In the data rows, the value 50 means zero.
Here are some points:
<23 35 44 42 35 54 43 44>
<11 40 38 14 56 40 52 22>
<52 52 53 59 56 53 47 53>
<26 37 34 17 35 58 57 33>
<59 45 66 68 35 64 38 64>
<49 59 33 17 77 43 62 43>
<82 93 16 87 65  0 90 68>
<22 23 44 19 19 71 45 29>
<19 23 71 24 57 81 20 30>
<84 68 42 73 61 35 68 77>
<63 52 79 72 26 64 31 42>
<67 57 78 77 78 51 34 48>
<74 55 80 75 32 60 33 57>
<72 58 64 61 57 53 54 57>
<55 51 43 51 35 45 54 56>
<71 70 12 53 42 11 88 63>
<55 27 78 49 53 77 41 52>
<75 71 22 73 66 19 80 75>
<13 57  0  5 73 18 74 41>
<30 41 22 30 30 41 53 43>
< 4 41  0  6 57 29 71 37>
<74 69 67 60 78 55 47 65>
<78 57 65 73 29 60 37 64>
< 6 34 26  0 95 44 92 24>
<44 49 68 52 73 53 38 36>
<30 49 30 26 63 38 73 41>
Then 12 other points, each followed by its number:
<48 56 44 42 62 45 58 47> 0
<99 70 89 99 48 63 37 90> 1
<25 28 41 11 64 65 36 44> 2
<40 35 46 42  7 70 46 45> 3
<20 31 44 16 28 62 41 35> 4
<72 45 74 76 11 77 33 68> 5
<78 53 72 56 49 69 38 73> 6
<33 41 21 28 31 48 55 48> 7
<43 32 59 65 54 65 35 50> 8
< 6 29 23  7 52 50 48 33> 9
<27 37 54 48 39 51 45 51> 10
<99 69 99 99 36 73  1 85> 11
Which two of these numbered points are nearest to each point below by angle, seen from the average point of the first points? Their numbers follow each, nearest first.
<64 42 72 42 57 72 48 61> > 6 11
<38 30 22 30 33 56 63 46> > 7 4
<53 62 29 29 72 38 68 44> > 0 9
<94 71 79 99 56 45 49 71> > 1 11
<62 52 54 60 37 55 48 59> > 5 11
<49 54 41 35 65 45 53 50> > 0 2
<55 81 20 83 76  0 75 46> > 0 1
<32 38 44 29 37 56 46 44> > 4 9
<40 44 39 35 40 57 47 46> > 4 3
<43 43 49 35 58 57 47 50> > 2 4
<13 35 28 22 53 51 50 41> > 9 2
<51 33 45 34 12 78 36 49> > 3 4
<28 34 53 37 49 63 40 41> > 4 2
<33 46 33 14 77 52 49 48> > 2 9
<68 64 59 68 57 43 48 58> > 1 11
<43 55 43 52 27 47 49 37> > 3 10
